Questions about the array below. Counting starts at 1.
1) Which number is the entry just right of the largest entry?
2) Which number is the entry directly above -27?
3) Which number is the entry in row 3 and column 2?
4) Which number is the entry directly above 50?
5) Which number is the entry in row 1 and column 1?
6) Which number is the entry directly above the smallest entry?
7) Which number is the entry directly above 6?
8) Which number is the entry at row 3, column 1?
-31	12	16	-4	14	25	11	8	8	54	8	53	-32	-12	-5
-3	2	-20	29	27	-58	6	27	-8	25	28	-32	-22	-17	-10
-49	-3	-12	-9	-27	-12	50	-48	-4	11	21	1	-21	-8	7
1) 8
2) 27
3) -3
4) 6
5) -31
6) 25
7) 11
8) -49

Questions about the row below.
1) Find the entry just right of 63.
2) Find the entry just right of the largest entry.
3) Find the entry just left of the smallest entry.
4) Find the entry just left of the centre entry.
(84, 104, 104, 71, 117, 102, 74, 206, 167, 63, 23)
1) 23
2) 167
3) 63
4) 117

array([[-1.63, -1.59,  0.06,  0.26,  0.29, -0.07, -1.01,  0.53, -0.63,
         0.26,  1.36],
       [-0.06,  0.53,  0.29,  0.48,  0.38,  0.31, -0.07,  0.82,  1.40,
         0.15, -0.38],
       [-1.15,  0.15,  0.13,  0.37, -0.47, -0.22,  0.60,  1.35,  0.28,
         1.38,  0.68],
       [-0.68,  0.39,  0.52, -0.32, -0.18, -0.25,  0.15,  0.80,  1.68,
         0.00,  0.24],
       [-0.97,  0.72,  0.20,  0.36, -0.74, -0.32,  1.10,  1.60,  0.56,
         1.76,  0.51],
       [-1.74, -1.96,  0.01,  0.23,  0.48,  0.02, -1.37,  0.39, -0.82,
         0.06,  1.50],
       [-1.28,  0.25,  0.71, -0.94, -0.64, -0.65,  0.42,  0.82,  1.98,
        -0.15,  0.84],
       [-0.12,  0.51,  0.38,  0.35,  0.29,  0.16, -0.03,  0.82,  1.46,
         0.15, -0.30],
       [-1.81, -2.23,  0.09,  0.25,  0.63, -0.02, -1.64,  0.26, -0.95,
        -0.12,  1.63],
       [ 1.52,  0.92, -0.19,  2.19,  1.61,  1.60, -0.68,  0.65,  0.72,
         0.58, -2.00]])
The entry just left of -0.30?
Answer: 0.15
The entry just right of the smallest entry: 0.09
The entry just left of -0.74 is 0.36
The entry just left of -1.64?
Answer: -0.02
The entry just right of 1.76?
Answer: 0.51
The entry just right of -0.64?
Answer: -0.65
The entry just left of -0.25?
Answer: -0.18
The entry just left of the smallest entry: -1.81
The entry just right of -1.28 is 0.25

a =
[[ 10   9 -11  32 -10  25]
 [ 29 -30  39 -34  29  -4]
 [ 28 -33  46 -31  37 -21]
 [-23  35 -40  20 -19  12]
 [ 11   3   5 -19   9   4]
 [-46  39 -25   9 -58  46]
 [ 48 -25  18 -31  16 -23]]
Rows and columns are numbered from 1.
Find the entry at row 3, column 1.
28
Find the entry in row 1 and column 3.
-11
Find the bottom entry of the column that holds the smallest entry.
16
The entry at row 2, column 2 -> -30
Find the entry just right of the largest entry.
-25
The entry at row 1, column 1: 10
Find the entry in the top-right corner.
25
Find the largest entry.
48
The entry in row 3 and column 3 -> 46
Find the entry in row 1 and column 2.
9
Find the bottom-right entry.
-23
The smallest entry is -58
The entry just left of 37 -> -31
Find the entry directly below 35.
3
Find the entry in row 2 and column 3.
39
Find the entry just left of 3.
11
Find the top entry of the column that holds the smallest entry.
-10
Find the entry just left of the smallest entry.
9

A = [  2.6  10.9 -15.0   2.1]
Read off the entry just right of 2.6.
A: 10.9
The entry just right of 10.9 is -15.0

Read these off the matrix that follows.
1) Find the bottom-left entry.
2) Find the entry just left of -27.
3) Find the 1st entry in reading order.
4) Find the entry directly below the largest entry.
5) Find the 2nd entry on the main diagonal.
6) Find the first entry of the largest entry's row.
7) Find the entry directly below -21.
8) Find the entry just left of 30.
[[ 13 -12  -5  13 -14  10  -4  11  -3  -5  -8]
 [  0   5  10  -8   8 -12  10  -4   4  -6   6]
 [-16   8 -11  -4   3   5 -13 -10  -6  18   4]
 [  2 -22 -12  22 -13  31  -8  20   5   0 -28]
 [ 21 -18   1  17 -15  10   4  18   3 -15 -13]
 [-18 -33 -24  31 -12  60 -17  28  13  11 -53]
 [ 22 -34  -3  31 -21  30   3  33  10 -20 -35]
 [  3 -14 -14  17 -15  23 -13  12  -3   4 -16]
 [ 20 -27   4  22 -13  19  11  27  13 -22 -28]
 [ 17 -11  10   7  -5  -1  13  13   8 -19  -8]
 [-25 -19 -16  16   1  43 -10  15  13  13 -38]
 [ -6 -12 -11  13  -6  24  -9  10   3   5 -19]]
1) -6
2) 20
3) 13
4) 30
5) 5
6) -18
7) -15
8) -21

[[561 676 568 801 644 876 595 764 758 655 733]
 [685 753 681 312 728 260 605 337 596 679 697]
 [635 502 658 555 569 528 665 545 498 593 545]
 [670 755 668 310 731 250 605 330 610 679 732]
 [579 811 531 594 701 647 528 612 824 681 818]
 [690 753 680 302 728 258 603 331 595 702 691]
 [684 710 672 299 693 247 601 344 592 673 643]
 [656 505 661 511 566 453 658 506 423 550 524]
 [584 475 637 828 554 857 673 758 535 586 551]]
Indices start at 1.
The bottom entry of the column that holds the largest entry is 857
Which number is the entry directly above 299?
Answer: 302
The minimum: 247
Which number is the entry at the centre?
Answer: 647
Which number is the entry just right of the smallest entry?
Answer: 601
Which number is the entry directly below 676?
Answer: 753
The entry at row 2, column 1: 685
Which number is the bottom-left entry?
Answer: 584
The entry at row 1, column 1: 561
Which number is the entry at row 3, column 3?
Answer: 658
The entry in the bottom-right corner -> 551
The entry in row 3 and column 1 -> 635
The entry just left of the largest entry is 644
Which number is the entry just left of 569?
Answer: 555
The entry just left of 818 is 681
Which number is the entry in the top-right corner?
Answer: 733
Which number is the largest entry?
Answer: 876
The entry in row 1 and column 3: 568
The entry just right of the centre entry is 528
Which number is the entry directly above the centre entry?
Answer: 250
Which number is the entry at row 1, column 2?
Answer: 676
The entry directly above the smallest entry -> 258
Which number is the median entry?
Answer: 612
Which number is the entry just left of 260?
Answer: 728
The entry directly below 601: 658
The entry directly above 524: 643

Read these off the table that follows. Rows and columns are numbered from 1.
1) Give the bottom-right entry.
2) Give the entry in row 3 and column 1.
3) Give the entry in row 1 and column 3.
4) Give the entry directly above the centre entry.
5) Give the entry directly above the largest entry.
6) Give the entry just right of -26.
7) Give the entry in row 1 and column 1.
8) Give the entry in the bottom-left corner.
 17   -8   20  -27   35   24  -25   -7    2   -3  -39
 -4    3   -7    9   -9   -8    6    3   -3   -1    9
  8   -2   11  -10   14   10   -9   -5    2   -1  -14
 14   -9   19  -25   33   22  -23   -7    2   -3  -35
 10   -6   14  -16   21   15  -14   -5    2   -1  -21
 -2    1   -5    7   -7   -6    5    3   -2   -2    7
 29  -13   33  -48   64   40  -45   -6   -3  -14  -72
-14    7  -21   22  -28  -22   15   10   -8   -7   23
-26   17  -53   52  -61  -54   37   32  -25  -27   46
 -2    3   -1    3   -5   -3    3    1   -1    1    2
 27  -13   31  -44   59   38  -38   -8   -1  -13  -65
1) -65
2) 8
3) 20
4) 15
5) -7
6) 17
7) 17
8) 27
